One turn moves each row of this set onto another row. After a few examples, where does it send each row asked below?
gudu:  12 -19 -35   8 -13   6  25   8  20  -9  -2  -1   1  19   0 -21  16   4  19 -31 -19  21  24
Gevek: -17  17  -7   2 -14 -23  32  27  17  -6   8  12   9  32   9 -37  10  -3   7 -30 -19   5  55
somo:   2 -31 -27  11 -13  -7  30  10  24 -11   1  -1  15  16  -6 -17  16   0  13 -27 -12  14  12
gosob:   0 -27 -27   7 -16  -2  28  15  24 -16  -1   8   9  13  -2 -15  13   1  21 -19 -11  26  13
mol:  -2 -24 -34  17  -8   3  40   4   5  -5 -34   3  -5  13   2 -17  -5 -13  30   3  -9  19  29
rom:   3   6  13  14   9 -22  43  21  -8 -16 -27  -6  15  -7   9 -24   5 -32  19 -46 -35 -10  28
lek:  -4 -34 -33  14  -8 -15  41  -4   2  -6 -13  -6   2  16  -1 -17  -9 -19  13   2  -9   1  25
fel:   0   7   4  -6   2  -7  14  26 -28  -9 -11 -38   4   9  -1 -27  23  -2   4 -23  -9   0  30
tep:   0 -31 -31  15  -6 -11  34   2  12   3 -17   0   7   7   1 -19 -13 -22  19   1 -21  -2  20
sis: -12 -39 -32  26  -7   1  44   0  -6   3 -12   4  -1   1  -8 -23  -2 -19  29 -15 -20   3  15
gefa:  -1   6   5  13   4 -14  45  16 -27 -22  -7  -2  -3  -9  10 -27   6 -31  26 -51 -39  -4  33
tupem: -14  -1  18  14   3 -19  48  28 -15 -26 -20   8  11 -17   8 -20   6 -33  30 -37 -29   4  19
buvon: -13  22  -3   4   9   6  35  33 -24 -19 -34   5  11  16  16 -31  -8 -25  18 -12 -15   1  48
sapar:   7 -25 -38  19  -4  -2  39  -5   5   3 -30 -11   0  20  -1 -20  -3 -14  17  -9 -13   2  32
ser:   3 -29 -32  15 -13   4  32   7  15  -9   2  -1   6  16  -8 -21  22   3  18 -37 -15  17  15
Beza:   1 -29 -40  15  -8  -3  35  -5  -5   1  -2   0 -10   8   2 -25 -11 -20  24  -9 -26   1  28
gake:  -6 -28 -33  19  -8   6  37   8   2  -1 -22  11  -6   1   2 -20  -8 -17  36  -1 -21  16  22
fanug: -16  -1  11  -2  -4 -21  20  30 -21 -24  -1 -38  -2  -1 -12 -27  21 -15   7 -15 -14   3  22
feno: -25  12   2  13 -10 -19  38  35  24  -1 -13  14  22  28   2 -34  19  -1  12 -33 -12   8  45
Mufab: -17  -4  11  -7  -2 -15  19  31 -31 -18  -1 -28   8   2  -3 -22  21  -5   6 -13  -2   6  18
safop: -24   7   2   8  -8 -29  40  23  22  -7  -5  16   1  28   2 -44   0 -13  22 -19 -30  -1  58
Pazar:  -3   6  12   1   1 -29  38  23 -12 -29  -7   4   6 -11  18 -20  -5 -37  22 -27 -35  -1  29
mimo: -12   5   4  -6  -3   2  18  31 -39 -17  -5 -25  -8   2   0 -25  25   0  17 -19  -7  16  28
fize:   4  16   8   6   4  -9  38  25 -13 -24 -25   6  -3 -10  19 -23   1 -29  33 -36 -38   9  37
det: -18   5   7  -2  -6  -7  21  32 -29 -27  -2 -31 -16  -3 -10 -29  24 -10  20 -18 -15  17  27
mudon:  -1  11   6  -4   0 -14  14  28 -14 -18 -14 -44  -4   6  -7 -29  21 -12   7 -19 -19   3  33
mas:   6 -25 -35  22  -2   7  36   1   7  10 -31  -2   0   9  -1 -24  -4 -17  27 -14 -25   3  26
vafog: -24  10  -7  12   7   7  46  24 -49 -20 -10   2   2  13   5 -36  -1 -26  17 -29 -15  -5  44
poril:  -8  12  12  -3  -2 -10  15  39  -7 -21 -27 -33  -1   0  -7 -25  21 -10  17  -9 -14  16  27
mig: -13   1  11   2   2   0  22  35 -28 -10 -24 -28   8   2  -6 -23  30   0  14 -23  -2  12  19
Sed: -28   0  -2  17  -7 -26  46  16   8  -3   4  10  -2  29  -6 -49   9 -12  20 -36 -31  -8  56
goko:   5 -24 -33   3 -17  -1  25   9  17 -17  10   5  -1  16   2 -18  11   0  19 -22 -17  24  20
Sek: -16   5  12   7  -1  -1  23  36 -20 -19 -24 -34  -5  -3 -15 -28  31  -7  22 -24 -13  16  22
tal:  -6 -32 -41  17 -10  -1  44  -7 -13  -8  -6  -2 -14  14  -1 -21  -4 -15  24  -8 -13   9  31
kov: -39   5  -1  11 -18 -17  44  32   4 -13  13  25   6  21   2 -35  18  -2  19 -32 -12  16  42
furip: -31   7   0  18  -9 -12  46  25   9  -7 -10  22  -9  24  -3 -47  11  -8  35 -31 -29  10  58
naka: -41  -5   6  17 -11 -26  50  24   9 -11   3  22   0  20  -7 -45   8 -13  28 -25 -24   4  47
nit: -32   6   5  17  10   3  49  35 -32 -19 -32   8  21   9   1 -29   2 -26  19 -21  -6  -1  31
riko:  -4  10  10 -11  -1  -6  11  36 -20 -14 -21 -26   5   5   6 -21  18  -2  12  -7  -4  15  27
nop: -29   3   7  21  -5 -22  47  26  23   0 -21  14   8  26  -7 -46  11  -9  25 -31 -26   0  50
Siki: -30   4  -5  13 -13 -24  43  23   4  -4  17   9  11  29  -2 -40  20  -3   6 -44 -16  -2  46
Zeru: -12  12  -2  12  14  -6  40  24 -26 -11 -27 -10  23  20   5 -34  -4 -29   2 -26 -15 -20  42
Gani: -26  15  -5  16 -13  -4  42  32   8  -3  -6  19   4  26   1 -39  24   4  23 -44 -16  17  51
nus: -26   6   0   2   6 -15  40  28 -34 -25  -6   3  17  13  10 -29 -12 -33   6  -8 -11 -11  38
lata: -13 -36 -33  27  -7   2  50   0  -7  -4 -25   1  -3  10  -8 -19   4 -13  28 -10  -7  12  20

Gevek moves to -> Gani
nus moves to -> buvon
Where do these go?
tep moves to -> gake
poril moves to -> det
gefa moves to -> rom
furip moves to -> Sed
fel moves to -> mig
lata moves to -> lek
ser moves to -> somo

One turn moves each row of this set onto another row. After a few examples, where does it send each row asked below?
dinon:  -4  17  18  -5  15  32 -39  -1 -11  -8   6  -9   1 -18 -20  -4  -8 -20  27  13  36 -18
dufuv:  -9  18   7 -36  -5   5   2   2 -33 -17  12  12   7  -6   5 -21   1   5  19  20  -1   7
tul:  -3  13  24 -10   3  24 -16  -3   1 -19  12 -39  13 -11 -12  27  -6 -29  18  14  29   1
keti: -15   8  33 -31 -21  25 -14 -20 -15 -10  14  -3  12 -12 -32  29  -8 -12  28   0  33  -4
dasum:   8  -4  23 -21   3  24 -16  24  28  -3  16  16   9   5 -13  -9  -3 -11  15   4  14  15
Dabo:   7  -6  28 -27 -11  38 -16  19  19 -10  24  19  12  -9 -13  -3   2 -22  14   1   9  14
dov: -15  10   9 -31  -6  -6   9 -11 -14 -25  -2  -2  -5   7  24  11   3   7  16  21   9  16
nolep:   3  24  25  -6   4   9   2   2 -18 -19   9  29   8   4  -9 -31 -18  -2  25  13   7  -1
nem:  -2  15  27 -27  17   0 -10   1   5  -7 -11   8  10  -7  46   7 -12 -18  26   8  20   6
fuf:   2   5  21 -15  14  25 -18  16  35 -10   8  15   3  20  -4   1  -8  -2  21   6  18  10
tak: -13  11  14 -37 -16  16 -17  -6 -38 -14   9  17   5 -14  16 -18   3   3  26  20  -1   7
gekom:   3   2  25  -6  -4  27 -32  -4   0  -8   5 -36   6 -14  -6  20   2 -28  27  16  33   0
rera:   3   4  22  -3   2  30 -43  -3  -7  -1   2 -21   0 -17 -11   5   1 -23  31  16  36 -10
tet:  17  23  16 -28   0  26   9   5 -20 -16   9  16  13 -20  23  -4  10 -28  28   1   1 -12
kogav:  -9  20  20 -16  -2  21 -16 -19  -8  -7   4  -7   4  16 -28  23  -9   8  42   5  34 -14
Kupa:  -2   5  29 -27 -11   8 -22  -2 -10  12  11 -15  21   1 -33   6 -12  -1  36   7  32   4
fegan:  -2  14  22 -20  -1  11 -21  -7  -7   6   6 -14  12  15 -30  10 -11  10  43   8  33  -6
Ramuz:  -9   2  34 -34 -21  16 -19  -8 -14   4  16 -10  21 -12 -34  15 -10 -11  29   3  31   5
kolof:   0  24  29 -26  10  21 -19  -4  -5 -12  -4   9  14  -6  51   6 -10 -16  39   8   9  -3
rut:  15  13  15 -28   6   5  18  11  -9 -11   2  14   9 -21  18  -3   9 -30  16   1  12  -4
Bipa: -15  17  26 -22 -12  28 -12 -26 -13 -15   8  -2   4   2 -29  32  -7  -3  35   0  34 -13
fir:   7   7  34  -7 -14  17 -23  -1 -22  -6   5  30   7  -7   3 -34 -10  -7  35  16   8   3
muzut:  -4  27  25  -6   5   3  23  -5  -6 -36   8  16   7  13  -3  -3 -19  -5  15  12   8   6
bub: -16   5  20 -36 -22  16 -23 -16 -30 -15   1  13  -2 -11  30  -2   5   2  28  22   5  11
nipa:   0   1  31 -25 -15  53 -18   4  17 -23  23  22   9  -8  -5  12   2 -22  18  -1   7   8
Nim:   5   9  20 -28  15  -9   9   9   3  -6  -8  10   7 -15  30   4  -2 -25  14   4  21   4
tede: -10  25  21 -11  15  26 -12  -1  -3 -25  15 -28  14 -12 -21  18 -15 -26  14  12  29  -6
sig:  -1  -5  45  -8 -31  13  -6 -19  -2 -24   0   4   5  -1  26  18  -5 -19  26  16  12  23
gov: -10  27  17  -9  22  29 -23   0  -9 -19  13 -13   8 -15 -26   3 -16 -21  18  11  32 -16
pobod: -18   3  17 -31 -17   5 -10 -19 -19 -21  -5   3  -6  -1  34  14   5   4  23  22  10  16
Lasa: -10  17   4 -33  -1  -6  14  -1 -22 -22   7   3   2   5   9  -6   1   8  14  20   3  12
fole:   5  -8  45  -8 -32  19 -27 -12 -14  -8   0  17   5 -11  21  -9  -3 -16  35  17  10  16
zoze:  -6  13  35  -7 -12   4  19 -16   2 -38   3   3   5  10  14  21 -13 -13  15  13  10  18
nebik:   9  28  24 -26   2  34 -10  -2 -17 -16   6  13  16 -12  40   0   0 -21  40   5  -1 -11
zez:  -6  10  29 -19  -5  54 -20  -3  24 -30  15  22   2   6   6  21  -3 -13  24   0  10   3
Mon:  -5  12  24 -14  10  40 -20   3  33 -23   8  18  -1  20   5  15  -8  -3  25   4  16   4

gekom moves to -> tul
fegan moves to -> Kupa
Where do these go?
rut moves to -> tet
Dabo moves to -> nipa
fole moves to -> sig
tak moves to -> bub

